In the data rows, the value 128 means zero.
Here is a table of points, one per row:
116 170 117 114 116 159 153 87 170 102 148 87 169 149 98 123 177 143 142 116 115 120 150 146 117 91 102 131 209 97 160 149
117 124 174 151 140 109 120 102 225 163 136 155 63 177 122 129 131 126 130 131 143 100 129 126 89 138 102 142 114 87 104 128
155 187 144 108 116 187 110 99 109 122 124 73 187 102 197 102 126 98 121 115 116 74 103 78 111 115 73 127 98 128 119 90
175 156 128 125 163 82 148 89 166 47 79 153 92 116 191 152 83 178 105 112 79 91 119 151 149 93 135 156 157 136 164 121
80 153 123 143 136 100 122 93 134 119 132 73 104 107 156 145 157 159 86 176 115 189 142 117 116 167 163 155 119 120 126 119
69 103 85 113 122 174 132 151 148 107 90 93 101 130 92 121 103 161 81 125 159 162 97 118 155 147 150 149 96 92 155 106
138 122 111 91 143 53 91 168 155 89 81 91 131 130 128 99 116 100 119 71 78 149 59 149 136 153 143 108 141 131 66 134
129 155 138 136 113 102 126 138 116 116 121 181 54 124 130 139 137 82 78 164 139 202 133 111 130 119 129 124 163 128 142 98
147 96 118 73 100 131 113 116 122 97 179 109 155 177 103 125 96 135 148 152 128 178 118 45 118 75 142 102 136 201 111 113
106 147 129 71 96 105 120 126 209 170 180 191 97 84 107 209 153 60 191 161 104 137 157 105 82 119 156 126 102 113 116 116
139 126 143 155 189 178 90 180 134 132 160 176 100 173 151 157 155 109 157 119 96 118 154 125 127 109 134 55 166 132 140 140
128 165 149 95 146 135 155 91 110 138 139 96 100 156 114 70 91 77 103 96 113 201 110 126 123 107 153 97 99 163 127 88
153 150 100 107 97 142 150 121 73 183 127 110 175 181 157 130 155 116 111 101 155 154 105 98 86 137 113 133 140 149 152 58
140 129 128 70 194 139 119 154 163 65 160 127 123 128 160 129 137 134 120 118 115 141 138 158 119 122 106 157 92 54 155 140
92 137 130 176 140 95 150 196 168 87 90 101 127 128 98 157 99 78 177 84 151 152 98 130 103 96 110 146 164 144 126 185
187 125 122 115 143 152 124 79 75 98 218 118 103 110 92 111 112 75 141 132 171 134 127 173 129 156 142 124 147 112 120 156
70 73 152 104 148 85 128 172 137 117 135 116 165 122 151 100 108 123 125 132 65 123 123 190 119 166 131 99 174 142 95 121
138 157 167 156 108 129 130 143 179 124 138 86 134 113 116 106 126 100 119 176 125 187 114 107 133 175 138 112 127 116 133 148
135 137 100 131 177 125 142 57 151 82 134 164 125 92 133 138 93 80 63 179 211 86 76 144 104 143 158 100 134 98 116 104
113 115 138 144 105 134 89 82 67 136 132 148 144 174 114 192 184 115 108 122 141 132 129 142 164 142 135 158 180 150 176 62
85 109 126 103 135 154 103 132 94 115 188 139 107 122 79 141 148 200 166 111 197 157 126 156 108 57 172 166 152 110 88 106
108 110 118 128 116 63 109 122 85 122 115 123 177 132 77 117 176 144 116 121 92 128 168 103 99 104 80 52 143 99 135 119
81 143 200 98 150 166 158 125 116 82 126 77 84 167 174 175 152 150 92 167 149 148 85 109 120 177 123 132 107 154 129 79
91 100 48 98 131 141 163 125 68 173 150 117 83 112 124 126 163 113 158 104 130 170 102 105 119 109 140 148 82 66 162 154
130 186 132 110 135 146 95 171 174 180 64 145 132 177 82 143 114 144 79 150 149 109 162 149 85 167 92 127 126 177 139 138
124 126 118 147 52 145 132 142 140 158 152 94 119 149 137 108 132 137 128 80 136 135 107 167 118 122 129 113 158 118 132 105
121 199 77 161 88 117 131 140 113 128 137 89 107 170 176 91 80 89 169 50 53 92 137 100 105 98 153 137 167 109 76 178
123 88 140 105 109 167 153 125 113 92 134 194 133 70 80 103 147 144 94 106 92 118 122 79 88 123 61 123 122 85 113 126
131 131 107 171 117 58 144 130 89 125 140 130 141 147 81 176 144 89 138 112 76 88 121 163 108 180 77 148 111 139 88 141
105 109 113 93 144 110 131 148 111 134 112 160 155 129 148 136 103 100 126 130 193 184 124 138 134 135 65 110 117 163 114 119
186 111 84 141 160 102 127 145 61 146 112 103 142 116 157 71 88 200 164 145 70 114 120 134 169 97 112 91 103 143 148 165
136 69 205 139 148 154 72 98 90 130 158 155 176 133 130 132 100 130 100 148 129 152 100 104 127 134 205 169 181 73 160 155
162 149 123 142 142 169 124 115 105 99 114 134 88 120 102 119 146 180 159 138 107 97 83 110 156 122 103 193 242 135 115 83
90 221 123 149 132 114 196 144 129 99 46 114 105 195 123 129 128 115 140 159 101 143 150 144 156 103 144 85 128 111 136 143
109 91 116 208 96 124 74 102 190 125 113 117 75 168 142 115 81 137 128 192 135 168 151 129 101 144 151 158 96 77 112 131
112 128 155 118 116 130 127 149 139 119 103 103 98 142 88 129 141 108 47 99 173 99 180 114 142 135 152 102 88 191 159 141
115 45 96 158 175 172 149 115 134 149 98 136 95 175 150 133 115 133 127 115 125 143 78 129 82 142 141 157 106 161 152 148
177 126 101 146 90 167 121 102 165 152 77 141 148 133 116 91 125 135 174 89 139 84 118 88 126 207 161 61 130 141 97 76
96 154 186 145 139 122 140 153 83 159 76 117 149 99 118 156 93 111 101 134 51 110 136 202 132 111 142 152 83 106 145 109
143 168 113 142 136 111 137 205 150 155 126 108 145 103 116 223 102 80 38 87 167 108 184 64 177 57 119 149 111 164 165 119
141 53 141 119 112 46 61 175 67 61 100 121 187 111 147 70 118 127 219 147 91 52 173 97 149 99 154 153 112 202 172 146
169 77 113 131 164 44 86 106 94 143 104 81 95 111 96 149 117 95 173 141 125 117 159 167 142 85 124 96 143 125 172 55
154 92 142 122 153 108 177 193 129 149 50 162 199 107 143 147 63 93 191 164 76 145 132 127 128 95 157 127 116 101 99 90
116 164 137 107 186 129 143 109 148 120 160 174 130 111 74 124 164 115 116 164 91 112 138 165 139 175 119 152 91 123 118 163
119 101 72 163 168 123 135 163 139 152 113 118 191 129 108 145 125 114 76 122 98 115 183 82 149 145 130 150 155 136 144 125
75 137 109 164 105 91 88 139 108 120 157 146 140 120 110 105 67 135 158 127 95 63 150 87 153 124 86 105 163 136 161 65
161 125 119 109 84 169 99 161 149 182 163 110 174 185 62 190 123 118 70 128 110 111 164 155 168 95 99 164 62 146 128 229
132 118 133 151 157 154 115 109 171 118 73 138 107 114 100 136 174 97 145 135 174 142 123 133 119 139 74 133 112 157 193 176
141 209 61 111 116 159 52 167 106 121 157 183 118 119 187 125 127 157 153 151 147 81 84 143 112 152 140 139 94 165 182 116
89 107 117 168 151 165 110 94 112 105 171 131 110 115 147 153 159 122 124 130 125 94 151 130 97 126 192 181 159 95 140 146
175 128 121 136 168 145 123 145 193 196 129 73 111 142 107 114 245 93 114 149 107 139 137 83 129 134 163 115 127 146 160 141
103 107 123 121 90 152 116 111 82 148 105 135 94 115 140 121 104 162 165 141 200 126 133 165 153 178 130 149 105 84 173 141
141 138 88 37 118 112 112 129 137 146 142 175 214 113 187 114 151 138 85 110 111 149 136 107 157 134 107 149 186 109 93 160
105 206 187 192 119 105 149 130 121 114 132 98 133 131 59 120 119 152 114 104 141 156 139 67 94 159 147 149 153 127 159 133
166 142 121 57 126 107 129 137 118 122 142 134 104 139 100 97 166 126 138 178 168 97 125 125 105 146 176 119 135 50 120 161
121 158 142 105 104 129 109 117 86 112 126 139 132 88 156 175 126 151 157 134 153 113 97 125 121 220 126 111 134 87 174 150
108 148 180 182 126 118 98 109 136 106 140 183 153 110 176 103 139 120 147 76 146 180 121 123 182 113 93 169 124 129 145 121
97 140 128 127 98 160 178 122 132 76 75 111 151 90 91 137 121 144 105 134 108 129 118 157 150 74 149 121 162 182 86 146
170 146 117 134 126 108 113 73 159 115 160 98 130 144 116 111 99 131 160 126 135 122 88 80 194 146 87 131 82 154 76 121
160 115 147 131 166 141 128 106 99 140 179 130 109 139 161 125 128 172 134 94 133 133 166 164 137 174 93 141 97 141 196 109
137 159 109 123 138 157 96 160 177 201 133 95 189 110 132 114 138 121 93 150 128 143 143 164 90 91 103 154 114 168 103 144
150 76 136 125 124 107 198 139 201 120 164 153 157 120 154 150 217 187 129 90 165 145 156 152 80 128 97 166 98 118 109 140
98 113 144 121 148 120 121 115 79 211 150 148 115 104 114 91 109 123 152 86 197 99 158 128 68 97 155 65 104 55 112 177
154 115 118 119 140 69 200 142 179 123 140 116 142 165 116 75 89 84 163 179 146 75 110 157 134 139 46 150 141 129 129 111
86 107 165 153 158 150 99 132 116 166 115 65 127 138 125 119 163 160 101 178 186 96 114 110 160 124 118 119 83 91 30 146
109 153 96 156 82 95 149 150 107 94 211 187 74 175 115 67 208 145 113 130 170 115 79 147 137 78 222 80 90 76 179 125
137 80 92 107 139 132 120 87 85 46 69 191 172 73 90 112 82 167 184 156 52 113 148 128 107 94 111 146 79 188 131 143
139 147 146 157 183 77 161 80 77 129 116 174 191 181 129 154 94 168 136 144 63 120 65 126 178 120 158 64 106 109 130 94
141 93 133 167 88 126 149 134 109 89 151 182 132 102 146 150 111 209 106 152 170 189 93 119 136 137 110 104 129 89 154 97
116 124 113 200 145 196 111 188 100 115 140 120 129 123 66 123 139 91 138 180 142 144 158 173 126 106 131 128 170 145 100 102
83 125 139 92 114 116 126 98 135 159 102 139 148 141 146 135 106 172 101 116 117 180 205 107 115 165 126 85 186 117 190 113
135 157 170 107 126 126 161 165 200 191 166 125 52 91 109 164 117 108 87 139 151 141 104 65 133 111 132 81 140 221 101 150
139 156 113 124 139 104 202 135 132 151 123 79 175 123 117 131 75 157 139 150 164 141 140 173 92 69 139 209 153 181 56 114
138 74 112 117 113 117 207 129 105 158 58 99 143 172 128 153 164 123 160 125 126 130 164 132 174 107 164 147 137 125 73 122
102 127 115 132 135 128 151 162 161 133 181 109 171 110 132 142 116 120 175 109 129 114 116 126 207 173 141 113 167 141 146 130
117 82 161 110 124 190 164 121 144 155 159 121 78 62 146 103 107 153 134 104 130 87 176 153 141 156 164 166 127 93 138 100
103 114 133 149 162 121 130 135 92 99 136 154 116 114 162 126 153 101 122 87 71 127 137 165 140 152 136 122 111 172 68 108
172 136 150 128 117 144 81 159 85 156 105 97 59 118 168 178 108 137 129 108 110 148 111 151 80 133 101 127 115 81 105 154
134 85 138 98 92 130 117 72 142 148 135 154 69 143 175 83 102 158 124 133 156 89 102 117 127 117 149 125 141 128 145 212
110 104 101 132 107 118 127 141 116 110 171 113 142 152 146 156 107 126 99 109 145 97 79 96 113 172 140 106 83 91 129 117
187 118 108 125 77 143 145 160 99 156 174 139 110 93 164 85 122 126 99 179 124 121 163 97 139 184 130 80 129 110 131 128
143 159 144 89 117 134 89 154 165 104 99 156 59 110 114 116 109 159 152 85 137 114 159 107 171 116 87 101 121 111 78 85
116 102 211 119 40 94 171 144 122 99 95 154 140 126 136 100 135 74 115 124 91 94 64 141 124 82 130 160 155 153 126 114
149 141 124 146 168 129 107 129 108 165 117 116 124 78 127 142 180 139 108 114 156 131 47 175 149 103 102 187 140 144 94 142
76 128 103 99 131 136 124 86 168 176 102 151 143 164 132 100 138 73 158 142 98 100 119 121 136 86 92 149 131 149 102 131
164 146 119 168 69 150 109 73 125 136 119 139 159 73 154 135 134 157 145 103 129 143 126 107 169 120 98 117 102 170 145 120
188 121 130 136 129 206 101 95 100 88 114 121 158 126 185 147 105 160 132 89 138 146 172 132 111 163 167 83 127 139 97 152
99 106 174 145 84 154 117 86 160 110 131 78 126 106 108 182 153 166 127 105 148 136 116 185 106 82 138 81 105 122 172 125
140 143 116 104 163 131 145 104 103 105 128 89 104 124 194 109 129 99 169 175 128 129 179 112 96 139 61 108 119 162 98 180
162 134 131 122 129 107 125 116 188 146 93 174 127 140 109 67 160 109 112 105 133 159 166 148 139 169 188 169 89 132 90 133
Along one direction, these points spread out more than along any other. Take the direction at right angles to it along which they spread out most. Go by this last direction. For each point below, how far along it does it lie, from 0 to 99? The average is 50, and the first point in the table lies past the average. One standard deviation of the points above along it is 16.
175 128 121 136 168 145 123 145 193 196 129 73 111 142 107 114 245 93 114 149 107 139 137 83 129 134 163 115 127 146 160 141 81
105 206 187 192 119 105 149 130 121 114 132 98 133 131 59 120 119 152 114 104 141 156 139 67 94 159 147 149 153 127 159 133 61
116 124 113 200 145 196 111 188 100 115 140 120 129 123 66 123 139 91 138 180 142 144 158 173 126 106 131 128 170 145 100 102 61
132 118 133 151 157 154 115 109 171 118 73 138 107 114 100 136 174 97 145 135 174 142 123 133 119 139 74 133 112 157 193 176 63
140 129 128 70 194 139 119 154 163 65 160 127 123 128 160 129 137 134 120 118 115 141 138 158 119 122 106 157 92 54 155 140 43
116 164 137 107 186 129 143 109 148 120 160 174 130 111 74 124 164 115 116 164 91 112 138 165 139 175 119 152 91 123 118 163 58
149 141 124 146 168 129 107 129 108 165 117 116 124 78 127 142 180 139 108 114 156 131 47 175 149 103 102 187 140 144 94 142 57
175 156 128 125 163 82 148 89 166 47 79 153 92 116 191 152 83 178 105 112 79 91 119 151 149 93 135 156 157 136 164 121 36
169 77 113 131 164 44 86 106 94 143 104 81 95 111 96 149 117 95 173 141 125 117 159 167 142 85 124 96 143 125 172 55 40
91 100 48 98 131 141 163 125 68 173 150 117 83 112 124 126 163 113 158 104 130 170 102 105 119 109 140 148 82 66 162 154 38
187 118 108 125 77 143 145 160 99 156 174 139 110 93 164 85 122 126 99 179 124 121 163 97 139 184 130 80 129 110 131 128 37
170 146 117 134 126 108 113 73 159 115 160 98 130 144 116 111 99 131 160 126 135 122 88 80 194 146 87 131 82 154 76 121 50
138 157 167 156 108 129 130 143 179 124 138 86 134 113 116 106 126 100 119 176 125 187 114 107 133 175 138 112 127 116 133 148 65
162 134 131 122 129 107 125 116 188 146 93 174 127 140 109 67 160 109 112 105 133 159 166 148 139 169 188 169 89 132 90 133 64
140 143 116 104 163 131 145 104 103 105 128 89 104 124 194 109 129 99 169 175 128 129 179 112 96 139 61 108 119 162 98 180 51
